In the data rows, 128 means zero.
Here are some numbered points:
tensor([132, 114, 102,  87,  87, 153, 165, 127,  89, 169,  56, 156, 143, 187,
        117,  49,  68, 130,  15, 106, 145,  70, 124, 170]) 0
tensor([ 92, 144, 101, 152, 132, 121,  92, 124, 231, 117, 115,  73,  54,  83,
        149, 129, 159, 176, 171, 121, 142, 139, 152,  95]) 1
tensor([116, 103, 109, 106,  83, 154, 142, 126, 102, 163, 110, 133, 130, 190,
        111,  57,  91, 134,  56, 127, 109, 131,  87, 160]) 2
tensor([151, 183, 117, 156, 135, 106, 164,  89, 163, 112, 145, 115, 126, 116,
        116, 201, 127, 141, 135, 149, 137, 182, 133, 117]) 3
tensor([139, 120, 117, 114, 129,  80, 131, 132, 131,  95,  87, 169, 134, 159,
        166, 152, 115, 109, 133,  91, 147, 148, 112, 156]) 4
tensor([ 95,  57, 134, 110, 176, 155, 138,  83,  36, 152, 106,  91, 158, 132,
        120, 176,  94, 144, 125, 133, 169,  53, 145, 161]) 5
tensor([158, 144, 136, 148, 141, 126, 113, 130, 127, 144, 168, 130, 127, 164,
        145, 130, 188, 168, 124, 127, 136, 156, 154, 142]) 6
tensor([138, 106, 158,  93,  85, 129, 107, 116,  66, 108,  74, 159, 123,  86,
        119,  59,  66, 151, 157,  91, 126,   0,  82, 130]) 7
tensor([112, 119, 133,  87, 167, 160, 151, 118, 105, 127, 117, 150, 129, 167,
        144, 116,  83, 140,  95, 126, 110,  80,  60, 137]) 8
tensor([147, 128, 110, 107, 112, 129, 151, 147, 118, 154,  68, 143, 129, 172,
        120,  83,  99, 129,  57, 113, 135, 114, 131, 163]) 9
tensor([134, 167, 153, 138, 136, 143, 127, 153, 176, 167, 164, 138, 123,  93,
        164, 148, 181, 123, 135, 133, 125, 134, 168, 102]) 10
New points follow, each followed by the numbers of its five nearest points above by angle, smallest number first.
tensor([166, 117, 128, 193, 104, 163, 130, 204, 117, 151, 138, 123, 182, 195,
         88, 114, 138, 169, 132, 155, 140, 199, 126, 136]) 0 2 3 6 9
tensor([107, 105, 109, 103,  90, 137, 162, 118, 106, 168, 105, 120, 125, 189,
        127,  42,  72, 133,  75, 143,  89, 140,  81, 150]) 0 2 7 8 9
tensor([ 88,  65, 152, 108, 171, 155, 120,  70,  42, 142,  88, 117, 156, 134,
        127, 149,  79, 152, 136, 125, 170,  70, 138, 146]) 0 2 5 7 8
tensor([131, 144, 144, 133, 118, 153,  84, 127, 165, 136, 159, 190, 100,  63,
        136, 144, 145, 132, 161, 117, 126, 145, 132,  98]) 1 3 6 7 10
tensor([162, 158,  87, 138, 110, 152, 129, 149, 119, 175, 161, 129, 119, 214,
         94,  91, 112, 131, 118, 109, 130, 157,  94, 135]) 0 2 6 8 9
tensor([116, 110, 101,  85, 135, 141,  97, 126,  91,  68, 139, 106, 165, 154,
        135, 149,  73, 152, 121,  82, 158,  71, 159, 163]) 0 4 5 7 8
tensor([159,  96, 108,  96, 123, 115, 175, 147, 126,  95, 109, 168, 155, 145,
        165, 129,  83, 151, 138, 138, 132, 140, 107, 149]) 0 2 4 8 9
tensor([167, 150, 139, 143, 146, 120, 138, 134, 120, 132, 159, 127, 136, 136,
        168, 151, 157, 158, 126, 118, 145, 158, 157, 133]) 1 3 4 6 10
tensor([175, 161, 141, 145, 148, 121, 116, 123, 130, 146, 189, 113, 129, 142,
        151, 152, 192, 169, 149, 112, 141, 157, 172, 124]) 1 3 4 6 10
tensor([ 85,  74,  71, 176,  48,   0,  25,  83,  98,  53, 127,   0,   0,  20,
          0,  74, 225,  16, 114, 120,   0, 253,  96,   0]) 1 2 3 7 10
tensor([154,  79, 137, 136, 140, 163, 157, 148,  49, 131, 134, 160, 166, 105,
        134, 145, 145, 171, 148, 158, 155, 114, 127, 141]) 0 5 6 7 8
tensor([122, 177, 139, 142, 134, 128, 117, 157, 208, 174, 163, 131, 124,  71,
        170, 156, 203, 119, 144, 127, 115, 145, 176,  85]) 1 3 4 6 10
tensor([128, 128, 108, 113, 172, 133, 118, 173, 123, 134, 140, 159, 149, 129,
        130,  87, 151, 140, 124, 165, 102, 176, 118, 165]) 2 6 8 9 10
tensor([110, 140, 163, 115, 158, 109, 153, 105, 104, 104, 152, 120, 141, 157,
        118, 114, 107, 122, 106, 138, 109,  92,  83, 105]) 0 2 5 7 8
tensor([118, 108, 111,  93, 162, 170, 147, 134, 122, 138, 107, 166, 125, 169,
        146, 117,  94, 142,  89, 119, 105,  90,  62, 156]) 0 2 7 8 9
tensor([101, 134, 102, 135, 133, 102, 110, 121, 200, 110, 104, 103,  79, 109,
        153, 130, 140, 155, 153, 108, 144, 140, 133, 121]) 1 3 4 6 10
